Each row in the table below has a label, given by one hidden rule.
array([-0.38, -0.34, -0.32, -0.36,  0.28, -0.44,  0.53, -0.44]) B
array([-0.29, -0.23,  0.13, -0.63,  0.36, -0.61,  0.31, -0.63]) B
array([-0.34,  0.88, -1.82,  1.06, -0.88,  0.65, -0.15,  1.08]) L
array([ 0.20, -0.04,  0.53, -0.45,  1.08, -0.61,  0.65, -0.30]) X
array([-0.38,  0.65, -0.34,  0.90, -0.96,  0.40, -0.89,  0.34]) B
array([-0.25, -1.00, -0.33, -0.99,  0.53, -0.79,  1.13,  0.07]) L
array([-0.02, -0.31,  0.33, -0.23, -0.04,  0.21, -0.12, -0.16]) X
array([-0.23, -0.67,  0.90, -1.06,  1.52, -1.21,  1.42, -1.08]) X
array([ 0.49,  0.23,  0.24,  0.46,  0.76, -0.86,  0.06,  0.05]) B
array([-0.68,  0.16, -1.28,  0.50, -0.41, -0.40, -0.27,  0.76]) L
array([ 0.11, -1.16, -0.86, -1.59,  1.30, -1.21,  2.18, -0.59]) L
array([-0.52,  0.68, -0.99,  0.69, -0.30, -0.22, -0.76,  0.29]) L
array([ 1.76, -0.92,  1.52, -0.22, -0.04,  1.04, -0.59,  0.91]) B
array([-0.52, -0.69, -2.03, -0.93, -0.12, -0.21,  0.32,  1.30]) L
array([-1.44, -0.15,  0.07,  0.53,  0.00,  0.08, -0.89, -0.37]) X
array([-0.59,  1.02, -0.45,  0.30, -0.43,  0.16, -0.53,  0.08]) B
array([-0.21, -0.89, -0.02, -0.69,  0.76, -0.85,  0.69, -1.24]) B
array([ 0.15, -1.07,  1.66, -2.18,  2.15, -1.28,  2.01, -0.98]) L
array([-0.74, -1.92, -0.18, -1.40,  1.20, -2.01,  1.72, -1.38]) L
array([ 0.02, -1.73,  0.31, -1.97,  1.42, -1.26,  2.05, -0.67]) L
array([ 0.22,  0.05,  0.04,  0.43, -0.80,  0.44, -0.72,  0.14]) X
array([ 0.07, -0.53,  0.49, -0.48,  0.11,  0.16,  0.10, -0.42]) X
array([-0.30,  0.50, -0.03,  0.47, -0.13, -0.15, -0.29,  0.21]) B
array([ 0.14,  0.43,  0.13,  0.56,  0.62, -1.09, -0.03,  0.00]) B
array([-0.72,  0.44, -0.25,  0.11, -0.24, -0.03, -0.42, -0.46]) X
array([ 0.99, -0.31,  0.29,  1.16, -0.96,  0.85, -1.22,  1.40]) B
array([-0.76, -0.17, -1.00,  0.11,  0.11, -0.43, -0.20, -0.56]) L
array([-0.45, -1.20,  0.04, -1.21,  0.48, -0.28,  0.47, -0.81]) L
array([-0.42,  0.25, -0.23, -0.10, -0.11,  0.24,  0.18,  0.22]) B
array([-1.36,  1.23, -2.05,  1.57, -1.10, -0.52, -1.98, -0.12]) L
array([ 1.52, -1.03,  1.60, -1.40,  2.67, -1.90,  2.03, -1.34]) X
array([-0.40, -0.61,  0.05, -0.79,  0.27, -0.42,  0.11, -0.64]) B
array([ 0.51, -1.22,  1.38, -2.09,  0.37,  0.83,  0.87, -1.18]) L
array([-0.81,  0.77, -0.95,  1.02, -0.78,  0.23, -1.57, -0.11]) L
array([-1.38, -0.87,  1.36, -1.86,  1.47, -1.14,  1.34, -1.84]) L
array([ 1.12, -0.81,  2.10, -0.71,  2.66, -2.42,  2.29, -0.80]) X
array([-0.13,  1.57, -1.20,  1.12, -1.44,  1.07,  0.15,  1.91]) L
array([ 0.21, -1.25,  1.66, -1.91,  2.11, -1.28,  1.84, -1.18]) L
array([-0.32, -0.56,  0.60,  0.04, -0.83,  0.51, -0.56, -1.60]) X
array([-0.23,  0.40,  0.31,  0.02,  0.65, -0.83,  0.22,  0.00]) X
array([-0.48,  0.02, -0.58, -0.33,  0.14, -0.31,  0.42,  0.12]) B
array([ 1.21,  0.16,  0.48,  0.58, -0.37,  0.53,  0.06,  0.74]) B
array([ 0.47,  0.61,  0.34, -0.63,  0.58, -0.37,  1.90,  0.31]) B
array([ 4.09, -1.17,  1.90,  0.38, -0.15,  2.95,  0.57,  2.09]) B
array([ 2.43, -1.51,  1.10, -0.49, -0.28,  2.15,  0.07,  0.89]) X
array([-0.25,  0.61, -0.28,  0.73, -0.93,  0.59, -0.97,  0.31]) B
array([-1.36, -0.69,  0.09,  0.08, -0.50,  0.64, -0.95, -0.58]) B
array([ 0.82, -0.67,  1.33, -0.97,  1.64, -1.55,  0.96, -0.64]) B
array([-0.11, -0.18, -0.64,  0.31, -0.11, -0.13, -0.03,  0.00]) L
array([-0.28, -0.33,  0.62, -0.94,  0.48, -0.17,  0.57, -0.91]) B
array([ 0.27,  1.08, -1.62,  1.85, -2.56,  2.37, -2.53,  0.32]) L
array([-0.41,  1.26, -1.20,  0.65, -1.14, -0.05, -0.12,  1.16]) L
array([ 1.14,  2.63, -0.76,  2.32,  0.46, -0.52, -1.36,  1.97]) L
array([ 3.95,  1.09,  1.49,  2.90, -1.49,  3.54, -1.06,  3.73]) L
array([-0.50,  0.99, -1.15,  1.48, -0.36, -0.21, -1.36,  0.14]) L
array([-0.75,  0.00, -0.19, -0.62,  0.34, -0.72,  0.01, -0.68]) B
Here are more rows. What is the label of each one?
array([-0.59,  0.23,  0.42, -0.22,  0.54, -0.57,  0.28, -0.57]) X
array([-0.04, -0.14,  0.14, -0.03, -0.28,  0.13, -0.28, -0.44]) X
array([ 0.24, -0.25,  0.43,  0.32, -0.60,  0.78, -0.42,  0.58]) X
array([ 0.23, -1.13, -0.07, -1.59,  1.32, -0.89,  1.58, -0.53]) L
array([-0.57,  0.37, -1.14,  0.36, -0.17,  0.01, -0.84, -0.07]) L
array([-0.45,  0.28, -0.07, -0.03, -0.30,  0.57, -0.47, -0.11]) X
array([-0.66,  0.24,  0.11, -0.34,  0.01,  0.14, -0.17, -0.42]) X
array([-0.03,  2.45, -0.47,  1.15, -1.31,  0.50,  0.59,  1.74]) L
array([ 0.02,  0.68, -0.62,  1.75, -2.56,  2.23, -2.37,  0.16]) L
array([-0.12,  0.35, -0.66, -0.05, -0.07, -0.22,  0.07,  0.36]) B
array([-0.44, -0.93, -1.41,  0.62,  0.20, -0.14, -0.26,  0.09]) L
array([-0.31, -1.06, -0.07, -0.98,  0.65, -0.89,  0.48, -1.19]) B
